[[124 137 117 128 126]
 [123 133 131 124 125]
 [123 132 123 127 133]
 [135 118 129 126 119]
 [139 125 132 125 125]
 [139 149 120 126 128]
 [121 118 127 124 126]
 [138 105 133 128 120]]
=>
[[123 133 131 124 125]
 [135 118 129 126 119]
 [139 149 120 126 128]
 [138 105 133 128 120]]

[[138 144 116 137 147 129 122 115 120 132 121 133 128]
 [115 143 136 135 118 147 127 127 129 138 134 136 130]
 [117 134 136 132 107 153 137 123 141 142 132 140 129]
 [137 150 113 133 128 133 121 132 115 124 115 124 114]
 [129 119 142 138 121 126 137 112 126 115 123 121 134]]
=>
[[115 143 136 135 118 147 127 127 129 138 134 136 130]
 [137 150 113 133 128 133 121 132 115 124 115 124 114]]

[[117 111 113 126 137 135 128]
 [106 121 117 131 119 135 125]
 [121 121 115 140 125 134 123]
 [114 122 118 135 130 134 123]
 [127 115 115 132 127 139 116]
 [116 123 119 139 123 129 123]
 [113 112 112 136 118 136 122]
 [113 122 116 131 127 130 125]
 [117 116 116 141 128 129 120]
 [115 125 123 130 128 148 124]
 [110 118 112 134 138 131 121]]
=>
[[106 121 117 131 119 135 125]
 [114 122 118 135 130 134 123]
 [116 123 119 139 123 129 123]
 [113 122 116 131 127 130 125]
 [115 125 123 130 128 148 124]]

[[123 115 123 140 114 126]
 [129 136 129 120 135 130]
 [133 130 125 126 121 125]
 [118 128 134 128 139 135]
 [134 132 124 124 122 125]
 [107 113 142 141 138 138]
 [137 146 129 110 141 128]
 [118 114 129 141 122 130]
 [144 141 117 118 118 121]
 [124 126 128 130 125 129]
 [135 135 124 122 124 126]
 [144 144 118 115 122 122]]
=>
[[129 136 129 120 135 130]
 [118 128 134 128 139 135]
 [107 113 142 141 138 138]
 [118 114 129 141 122 130]
 [124 126 128 130 125 129]
 [144 144 118 115 122 122]]

[[108 113 117 135 106 112 115]
 [113 116 136 112 117 138 141]
 [136 115 134 140 132 124 123]
 [115 106 133 132 114 128 131]]
=>
[[113 116 136 112 117 138 141]
 [115 106 133 132 114 128 131]]

[[128 133 128 131 129 122 127 128 128 125 128 130 128 127 129 128]
 [117 125 130 129 126 129 129 127 126 129 128 130 131 124 126 125]
 [103 121 128 131 123 133 133 127 118 128 129 127 138 118 123 132]]
=>
[[117 125 130 129 126 129 129 127 126 129 128 130 131 124 126 125]]
---
[[147 142 140]
 [155 144 141]
 [111 121 139]
 [120 122 121]]
=>
[[144 141]
 [121 139]]

[[145 104 123 118]
 [134 109 152 111]
 [127 125 109 109]
 [128 123 127 127]]
=>
[[109 152]
 [125 109]]

[[137 137 115 137 119]
 [130 129 127 135 103]
 [128 135 110 143 133]
 [120 122 141 137 141]
 [126 140 132 124 129]]
=>
[[129 127]
 [135 110]]

[[127 141 124 147]
 [126 146 121 153]
 [126 143 122 149]
 [126 144 122 150]]
=>
[[146 121]
 [143 122]]

[[118 149 112 115]
 [117 137 113 139]
 [108 148 125 144]
 [115 112 128 111]
 [138 148 107 133]]
=>
[[137 113]
 [148 125]]

[[121 131 121]
 [119 134 104]
 [147 130 108]
 [118 115  99]]
=>
[[134 104]
 [130 108]]

[[100 124 119 135]
 [121 140 119 130]
 [142 151 113 122]]
=>
[[140 119]
 [151 113]]
---
[[126 121 130]
 [134 155 148]
 [136 157 148]
 [134 155 148]
 [125 121 129]
 [135 154 140]
 [136 157 148]
 [133 141 129]
 [126 121 129]
 [135 156 148]
 [133 142 129]]
=>
[[133 142 129]
 [126 121 130]
 [134 155 148]
 [136 157 148]
 [134 155 148]
 [125 121 129]
 [135 154 140]
 [136 157 148]
 [133 141 129]
 [126 121 129]
 [135 156 148]]

[[138 135 132]
 [151 140 130]]
=>
[[151 140 130]
 [138 135 132]]

[[133 136 105 128]
 [125 137 105 131]]
=>
[[125 137 105 131]
 [133 136 105 128]]

[[143 118 106 150]
 [134 124 119 137]
 [141 120 108 148]
 [133 125 120 136]]
=>
[[133 125 120 136]
 [143 118 106 150]
 [134 124 119 137]
 [141 120 108 148]]

[[136 145 132 125 109 126 134 118 115 137 147 137 115 124 117]
 [143 127 110 107 130 146 107 112 139 121 134 107 130 109 107]
 [140 127 112 145 150 142 144 149 141 118 136 121 125 114 131]
 [149 133 135 122 108 146 113 139 129 132 113 129 140 117 112]]
=>
[[149 133 135 122 108 146 113 139 129 132 113 129 140 117 112]
 [136 145 132 125 109 126 134 118 115 137 147 137 115 124 117]
 [143 127 110 107 130 146 107 112 139 121 134 107 130 109 107]
 [140 127 112 145 150 142 144 149 141 118 136 121 125 114 131]]

[[120 119 136 121 140 127 116 131]
 [127 126 134 125 130 132 117 130]
 [126 125 135 122 133 132 120 129]
 [124 123 135 123 134 130 117 130]
 [126 124 135 125 132 131 116 130]
 [121 119 136 122 140 127 115 131]
 [124 122 136 122 135 130 117 130]
 [124 123 135 124 133 130 115 130]
 [113 110 136 124 146 119 103 135]
 [116 113 137 122 145 123 109 134]
 [121 120 136 122 138 129 116 132]
 [124 122 135 124 135 129 115 131]]
=>
[[124 122 135 124 135 129 115 131]
 [120 119 136 121 140 127 116 131]
 [127 126 134 125 130 132 117 130]
 [126 125 135 122 133 132 120 129]
 [124 123 135 123 134 130 117 130]
 [126 124 135 125 132 131 116 130]
 [121 119 136 122 140 127 115 131]
 [124 122 136 122 135 130 117 130]
 [124 123 135 124 133 130 115 130]
 [113 110 136 124 146 119 103 135]
 [116 113 137 122 145 123 109 134]
 [121 120 136 122 138 129 116 132]]

[[134 114 124 120]
 [120 156 131 142]
 [152 101 107 105]]
=>
[[152 101 107 105]
 [134 114 124 120]
 [120 156 131 142]]

[[137 148 117 125 142 135 143 114 137 132]
 [127 136 131 122 109 112 120 132 113 125]
 [142 126 134 141 135 126 147 128 143 150]
 [121 118 126 119 114 123 126 124 116 122]]
=>
[[121 118 126 119 114 123 126 124 116 122]
 [137 148 117 125 142 135 143 114 137 132]
 [127 136 131 122 109 112 120 132 113 125]
 [142 126 134 141 135 126 147 128 143 150]]
---
[[ 99 132 146 112 119]
 [103 130 140 114 122]
 [105 127 134 119 122]]
=>
[[132 146]
 [130 140]]

[[103 130 131]
 [115 146 147]
 [156 131 133]]
=>
[[130 131]
 [146 147]]

[[140 132 132]
 [134 104 109]]
=>
[[132 132]
 [104 109]]

[[136 127 134]
 [141 145 106]]
=>
[[127 134]
 [145 106]]

[[128 138 119]
 [110 122 153]]
=>
[[138 119]
 [122 153]]

[[122 129 129 150 109]
 [121 117 129 127 135]
 [138 138 135 137 106]]
=>
[[129 129]
 [117 129]]
